In the data rows, 128 means zero.
Here are some numbered points:
255 129 194 33 198 137 187 100 139 138 119 99 86 133 143 131 0
119 126 124 123 109 130 76 134 163 137 109 144 104 124 144 115 1
182 141 150 116 143 125 128 159 128 125 101 145 81 122 149 194 2
143 132 91 93 141 129 103 132 131 129 102 78 90 126 151 101 3
196 125 137 110 174 120 126 84 153 128 106 90 108 124 146 117 4
127 131 111 105 129 127 111 139 133 125 108 86 98 127 142 102 5
188 132 181 154 173 132 151 135 136 131 104 160 106 121 151 221 6
168 128 82 90 128 138 131 97 166 129 123 124 103 115 144 105 7
0 130 222 234 131 127 142 145 21 123 165 197 209 130 91 75 8
93 128 117 132 80 137 131 158 169 103 135 108 124 136 126 143 9
194 130 78 68 147 163 104 109 86 125 166 142 255 141 39 0 10
185 135 110 115 146 117 127 169 152 133 125 170 122 127 145 156 11
255 129 196 36 196 136 183 109 139 139 120 110 103 134 141 128 12
109 125 122 123 101 135 67 132 161 140 110 149 102 123 143 114 13
108 123 128 118 98 140 119 142 157 125 137 203 123 127 134 119 14
153 124 117 95 144 138 106 126 124 136 104 144 60 123 134 167 15
76 127 145 150 135 127 132 141 85 129 177 178 173 127 117 91 16
139 122 146 124 116 127 125 151 100 123 130 95 162 141 112 137 17
101 129 124 142 82 109 116 131 142 135 113 167 221 138 129 54 18
115 124 221 82 154 116 134 132 161 135 89 63 90 118 155 143 19
88 135 87 107 89 103 98 126 117 143 166 137 247 133 117 28 20
95 116 116 110 125 153 158 138 119 104 147 127 117 133 108 157 21
183 125 138 116 166 121 126 89 144 127 112 93 112 124 142 123 22
103 133 122 131 105 112 179 132 116 121 141 89 170 140 121 110 23
122 122 115 147 113 134 171 177 113 116 128 110 170 129 129 106 24
114 125 113 116 108 117 138 67 138 128 134 96 153 130 113 147 25
24 118 158 161 85 119 142 154 106 147 142 189 175 127 101 88 26
126 139 154 199 175 132 76 104 153 149 118 108 64 125 170 180 27
150 133 107 142 157 126 137 148 126 115 129 156 161 125 131 53 28
187 132 108 94 210 144 128 94 106 134 118 153 149 121 145 162 29
183 135 125 128 160 116 123 102 146 116 115 74 89 123 148 175 30
138 131 110 115 140 117 98 114 135 121 114 178 94 118 130 146 31
76 124 149 138 98 127 155 155 105 104 139 130 126 135 118 174 32
179 134 121 128 158 122 118 103 151 113 113 71 89 123 151 175 33
122 143 79 105 148 126 117 119 157 145 124 115 65 135 103 165 34
119 123 114 148 105 133 173 190 97 114 128 106 182 132 122 92 35
109 127 113 117 114 129 85 105 130 139 129 147 108 120 143 137 36
24 123 170 176 81 140 165 165 98 138 149 111 162 135 137 116 37
194 132 123 127 161 156 147 104 172 127 107 73 104 123 149 191 38
45 124 142 197 87 111 168 164 84 145 138 201 136 128 117 122 39
166 137 96 121 147 111 140 70 178 140 142 82 124 123 146 134 40
0 98 255 245 59 92 160 163 91 140 163 115 172 135 90 128 41
144 133 151 118 82 105 145 175 135 130 162 135 135 126 103 112 42
105 127 96 117 101 98 103 110 71 129 137 161 168 130 124 99 43
170 131 129 128 158 103 130 146 166 121 108 115 122 127 149 122 44
179 135 116 118 152 120 129 165 154 128 124 166 109 129 138 145 45
135 130 147 122 95 133 113 189 112 122 147 155 228 152 65 9 46
0 111 140 196 0 83 157 172 122 107 128 76 146 130 122 129 47
133 122 101 123 139 130 145 174 121 143 130 124 92 127 126 104 48
83 121 126 129 98 106 160 155 120 122 129 158 125 132 134 101 49
139 129 113 114 123 138 123 148 106 135 128 150 153 116 140 122 50
141 134 114 138 176 146 91 102 168 126 125 107 59 122 164 175 51
191 130 113 111 152 159 121 130 166 124 123 64 94 135 142 115 52
155 127 124 140 158 133 115 116 133 124 119 118 71 123 106 150 53
New points follow, each followed by the numbers of its three nearest points above, nearest first.
179 140 149 119 140 124 121 148 136 125 101 146 81 122 149 191 2 15 45
87 125 117 125 105 108 154 150 125 126 129 152 117 133 129 110 49 48 14
106 116 106 103 137 157 164 139 123 102 150 121 114 133 112 165 21 32 9
0 122 173 184 66 140 169 166 82 141 154 117 169 136 136 107 37 26 39
123 131 147 126 111 114 151 124 124 126 117 76 143 128 128 88 23 17 5
192 131 89 77 149 159 108 107 97 127 159 139 255 139 55 0 10 46 20
186 132 181 159 172 134 160 140 134 129 102 168 107 120 152 230 6 2 45
140 125 107 127 144 140 38 96 170 148 89 118 69 125 144 164 51 1 15
140 126 105 130 149 142 27 94 177 153 86 117 61 126 146 164 51 1 13
158 122 175 145 161 128 133 107 134 141 114 135 67 131 97 141 53 22 15
112 127 152 136 98 131 130 159 103 136 153 146 205 151 105 138 17 16 24
161 135 97 111 145 115 102 113 144 122 113 170 86 118 132 160 31 15 45
193 132 113 89 206 139 125 88 124 134 114 135 119 121 151 189 29 22 30
146 129 141 114 133 134 117 124 97 116 126 158 130 120 145 147 50 31 36
176 132 132 121 158 103 135 148 163 119 112 112 117 129 148 120 44 45 22
60 124 138 185 98 113 165 156 89 141 139 194 128 126 119 121 39 26 49
132 120 159 127 112 126 122 159 102 129 128 96 170 143 109 132 17 24 23
176 130 114 95 139 142 122 131 113 134 124 147 140 113 148 130 50 11 45
132 127 138 116 122 137 114 126 89 114 122 144 123 118 147 149 50 36 31
255 138 104 43 170 160 118 122 116 148 142 116 227 127 129 118 29 50 4
197 134 112 92 199 145 123 100 114 132 116 133 128 123 153 176 29 22 4
96 129 125 143 87 109 118 137 132 130 120 158 213 135 126 62 18 20 43
20 117 159 161 78 118 142 156 111 150 134 190 173 126 99 89 26 39 16
156 129 104 119 146 134 91 105 197 120 118 179 79 118 142 134 31 1 7
149 130 87 92 119 122 134 50 146 126 129 93 148 129 118 150 25 40 7
142 131 104 109 142 114 94 113 141 121 109 185 87 116 132 152 31 15 36
172 131 102 88 136 141 116 138 109 133 125 152 146 112 146 128 50 11 45
72 128 171 125 81 137 147 154 107 142 146 117 155 122 125 158 32 37 17
184 132 196 161 152 128 154 130 141 113 109 107 99 121 142 196 6 2 30
113 128 105 128 116 129 108 139 155 145 139 146 117 120 128 164 36 1 31
0 109 138 202 0 78 155 179 124 105 130 65 149 131 121 126 47 37 41
200 129 85 71 153 157 105 103 93 126 159 141 255 140 52 0 10 46 20
176 133 139 121 165 99 137 141 168 120 108 115 123 127 149 123 44 22 4
75 126 120 171 219 126 111 78 43 124 167 162 223 133 81 55 16 43 28
134 123 105 123 141 130 145 166 125 140 128 114 89 127 127 111 48 5 3
85 124 101 126 111 102 120 101 93 121 128 154 145 127 130 127 43 36 49
